In the rows, 128 means zero.
Each path below is one point turned by a fixed rotation once a step. After each direction that follows a path, write how fast that rotation turns it, in degrees each step (0 if it stays still).
Each turn is a multiple of 5 degrees from 10 to 175, or 0.
Each row of a path follows its step; steps can be skipped.
path 1
step 0: [134 128 130 132 124 126 122 120 117 129 121 122 125 129 131 139 127 137
 136 122 123 128 114 125 131 133 128 129 123 124 126 123 131 122 127 135
 124 133 135 119 125 122 133 123 129 127 141 125 124 122 127 120 127 135
 122 133 133 126 126 131 126 135 129 128 131]
step 1: [142 128 125 131 129 126 129 133 132 131 133 125 120 128 128 126 126 126
 131 121 126 133 131 128 122 137 127 122 118 127 127 126 119 115 119 122
 132 133 130 118 121 124 122 121 124 129 136 121 124 127 126 130 129 122
 132 135 125 126 130 128 133 122 134 134 118]
step 3: [130 120 137 119 131 131 129 122 122 130 118 122 133 135 135 127 123 133
 126 121 127 123 125 119 132 134 131 121 121 135 122 118 128 128 133 126
 132 121 129 136 129 134 124 130 135 131 124 127 126 135 124 130 123 134
 120 130 121 133 128 121 125 124 124 133 133]
step 4: [137 124 137 135 123 131 128 113 129 132 125 123 136 128 126 126 130 123
 132 130 121 133 124 138 133 130 135 126 131 125 128 125 120 126 124 122
 135 123 131 138 123 128 122 136 131 117 124 129 124 124 127 127 124 123
 121 134 129 133 139 132 133 125 125 126 122]
step 6: [134 126 125 125 127 135 142 132 131 125 133 129 129 138 122 123 122 119
 129 129 135 130 137 128 122 130 122 121 120 126 126 138 132 126 134 123
 122 131 127 133 128 129 121 124 135 130 130 132 125 130 130 122 120 138
 132 135 123 132 127 126 119 121 135 127 133]
step 7: [124 141 130 124 114 135 130 124 124 134 118 135 136 133 124 116 124 125
 127 134 127 128 132 124 123 123 126 132 124 130 124 136 128 130 128 130
 130 129 129 133 122 140 136 131 138 127 132 132 127 129 134 129 125 127
 130 121 128 126 134 137 126 120 124 128 123]
step 8: [132 135 134 126 119 125 129 126 129 132 123 117 130 133 137 126 131 128
 126 129 130 120 130 123 134 134 130 141 127 126 135 117 133 129 135 125
 132 114 126 123 127 135 124 122 130 126 130 135 133 129 126 128 129 128
 134 122 130 124 129 139 123 133 130 120 134]
step 9: [136 128 129 139 127 139 131 125 129 129 133 130 121 132 130 129 140 115
 127 128 136 136 123 132 128 126 132 135 130 126 127 126 126 132 133 118
 129 129 130 125 134 128 121 131 116 125 118 130 123 130 130 134 132 125
 135 127 128 121 128 136 122 122 134 126 132]
step 10: [119 141 129 130 127 133 134 126 123 124 121 132 123 138 126 131 128 121
 124 126 132 129 123 130 123 126 130 131 123 125 132 137 128 141 122 134
 124 138 134 131 133 128 128 126 118 134 123 118 132 130 129 129 134 133
 134 131 131 134 122 128 133 134 124 121 130]
step 11: [127 129 128 124 126 128 131 128 123 123 125 124 120 136 122 128 120 127
 128 128 129 120 128 117 131 123 122 129 123 124 124 128 133 134 126 128
 126 126 125 130 121 127 119 131 130 118 132 119 124 132 133 120 124 138
 130 131 137 115 118 130 131 141 130 135 127]
[126 131 127 129 129 129 131 129 127 126 129 130 131 125 129 128 127 128
 128 126 127 128 129 129 127 126 127 127 127 129 126 127 127 129 129 127
 128 127 129 128 130 127 128 126 127 128 126 127 128 128 127 127 129 132
 128 128 125 127 128 128 127 128 128 128 127] => 95
[128 127 129 130 126 128 128 131 128 129 129 127 128 128 128 131 131 127
 126 127 128 129 126 130 130 128 126 130 129 127 128 127 127 129 128 130
 129 127 128 131 128 129 127 129 128 127 128 126 125 129 127 129 128 128
 127 127 126 130 129 128 128 128 126 127 131] => 70
path 2
step 0: [128 131 131 126 133 138 128 130 130 125 125 130 129 123 133 125 129 126
 121 123 129 124 130 128 127 138 128 133 130 133 138 127 140 139 125 119
 137 121 132 142 124 129 126 134 125 139 133 130 128 119 134 132 126 122
 128 122 130 130 119 136 122 131 127 122 136]
step 1: [128 124 141 125 125 130 128 124 130 134 124 119 139 124 126 132 122 121
 122 129 132 126 128 132 127 133 127 124 131 121 137 124 123 125 124 131
 121 133 121 135 120 130 134 123 132 126 126 119 130 129 126 125 126 132
 125 117 130 118 124 136 135 116 120 136 127]
step 3: [130 122 124 127 130 131 117 132 132 116 128 130 132 127 131 122 131 136
 126 131 127 115 124 124 125 124 140 124 133 129 131 135 136 138 127 133
 139 123 121 130 133 122 140 130 128 128 125 128 120 130 126 131 119 124
 133 125 126 135 129 131 125 118 134 130 130]
step 4: [137 131 127 127 115 125 119 129 121 127 124 130 125 120 126 131 119 123
 132 121 130 121 120 130 133 132 131 128 135 122 138 123 120 130 141 123
 121 133 123 121 128 126 131 121 127 126 125 133 132 125 126 134 123 122
 125 134 135 129 129 122 133 123 126 136 120]
step 5: [136 135 124 131 126 125 134 127 122 132 134 128 128 128 134 127 132 124
 134 133 114 132 130 129 132 124 127 139 127 122 129 134 136 126 127 129
 134 129 134 120 122 129 128 127 115 130 113 124 136 124 119 134 122 127
 124 124 129 130 120 124 128 136 134 128 132]
step 6: [122 117 135 133 127 133 118 135 130 127 121 129 126 127 135 122 127 126
 127 136 126 128 131 129 117 117 130 134 129 123 130 134 129 126 139 131
 125 126 135 123 124 123 133 130 124 143 142 125 132 126 132 125 127 129
 121 118 122 128 133 131 123 127 132 130 128]
step 7: [127 129 129 121 125 128 128 135 125 132 137 128 133 133 132 126 130 118
 123 129 132 136 135 127 134 134 138 124 127 122 135 125 116 128 130 128
 125 126 130 124 135 129 123 124 136 131 129 140 135 129 136 128 133 128
 111 126 132 133 125 124 135 119 127 121 129]
step 8: [127 133 123 128 139 135 129 125 138 129 123 127 126 132 122 135 133 126
 124 130 120 140 135 131 132 126 136 132 130 132 133 118 131 119 128 131
 127 120 127 125 133 119 133 134 125 126 124 120 128 127 124 128 129 127
 132 132 123 134 111 129 138 128 133 129 134]
step 9: [116 131 130 130 123 142 135 130 126 126 112 128 123 127 126 125 132 127
 125 117 131 114 132 133 130 120 135 125 119 130 124 132 131 129 137 137
 125 130 122 129 127 119 127 127 128 126 134 127 129 132 124 131 125 136
 128 124 134 132 134 133 133 131 123 126 127]
step 11: [132 137 131 130 142 118 123 119 133 131 133 128 127 130 131 140 126 127
 133 132 123 125 117 125 128 123 135 139 127 132 133 130 134 132 136 128
 132 125 120 130 120 119 131 124 127 128 136 128 132 125 138 127 126 128
 133 136 128 121 122 133 128 136 126 123 134]
[128 130 131 126 129 128 129 127 130 127 128 128 130 130 128 127 128 127
 128 129 130 128 131 130 130 130 128 128 131 128 129 129 129 127 128 129
 127 128 128 129 131 129 130 128 129 129 129 126 126 130 127 128 131 129
 127 128 126 130 129 128 129 127 128 129 128] => 60
path 3
step 0: [126 121 137 121 129 121 129 126 129 123 133 126 124 117 121 124 123 127
 129 127 135 125 116 119 118 127 134 123 131 118 133 121 131 124 130 126
 135 126 119 139 130 133 123 133 136 127 127 122 129 132 137 136 131 128
 120 127 127 123 123 127 124 122 133 123 129]
step 1: [124 116 134 130 131 129 126 119 122 135 131 123 126 122 124 136 125 133
 128 124 121 116 123 134 127 134 135 132 135 124 130 134 128 135 133 125
 132 132 128 129 132 125 134 136 130 130 128 131 127 132 130 123 126 120
 125 125 130 127 129 135 120 111 128 121 122]
step 2: [136 125 118 127 134 129 132 124 133 133 128 122 117 128 130 121 121 126
 128 125 121 124 126 134 122 135 131 128 136 129 125 121 130 135 132 128
 124 128 129 128 126 131 117 136 124 132 132 124 125 123 128 123 119 122
 129 143 136 130 130 125 130 117 134 125 122]
step 3: [129 122 133 130 137 133 127 123 135 125 133 121 119 131 131 128 133 117
 116 129 128 126 136 133 122 119 130 131 126 126 124 140 127 127 130 127
 125 124 124 129 115 124 129 123 124 128 136 124 123 128 140 124 125 127
 126 139 133 128 130 134 138 129 134 127 123]
step 4: [129 126 119 130 127 129 132 123 128 118 128 131 128 120 121 133 128 119
 116 129 127 129 126 132 122 135 118 135 116 127 124 128 130 123 131 130
 127 126 128 120 134 126 124 127 129 125 138 130 127 125 132 124 133 135
 123 128 129 126 125 134 139 129 120 126 111]
step 5: [134 126 132 134 130 129 125 123 129 124 117 127 135 127 140 133 127 130
 118 129 128 133 123 127 123 135 115 140 128 132 130 124 125 130 120 129
 130 130 127 129 131 115 133 138 138 136 130 128 132 131 126 133 127 128
 129 132 136 125 129 127 136 135 124 136 123]
step 6: [128 132 134 126 135 128 133 121 129 130 117 127 131 130 130 127 131 129
 128 124 132 126 137 125 132 132 117 127 123 134 119 122 131 141 122 135
 116 137 121 131 129 133 136 130 139 121 126 127 125 131 128 137 127 129
 129 129 121 125 132 127 141 125 125 122 128]
step 7: [125 143 124 121 136 129 123 123 135 123 128 127 126 113 128 138 125 135
 127 129 125 129 131 122 129 129 126 122 130 129 126 133 124 131 119 129
 124 131 111 130 131 124 133 131 127 123 122 133 123 119 123 129 130 130
 126 129 122 124 122 134 132 132 131 128 139]
step 9: [114 121 129 127 130 126 128 126 127 127 127 125 133 127 126 133 129 127
 122 119 128 116 128 135 122 127 127 127 134 128 133 129 136 136 120 117
 125 126 128 126 134 128 127 132 131 123 130 136 140 125 125 134 125 113
 129 125 128 139 128 136 117 123 130 125 133]
step 11: [128 129 134 129 127 125 122 120 122 117 137 125 125 119 128 121 135 117
 120 120 138 124 129 137 125 124 136 124 134 118 130 131 119 127 135 130
 131 124 128 130 125 127 131 127 128 131 134 123 128 127 132 135 125 131
 124 134 137 123 132 130 129 123 136 120 133]
[127 125 128 129 127 128 127 128 129 130 126 129 128 131 130 129 127 127
 129 126 128 127 126 129 129 130 125 129 129 128 127 126 127 129 126 127
 126 127 129 129 128 128 127 129 127 131 126 130 129 129 126 128 127 127
 128 130 127 128 130 130 127 127 126 127 128] => 95
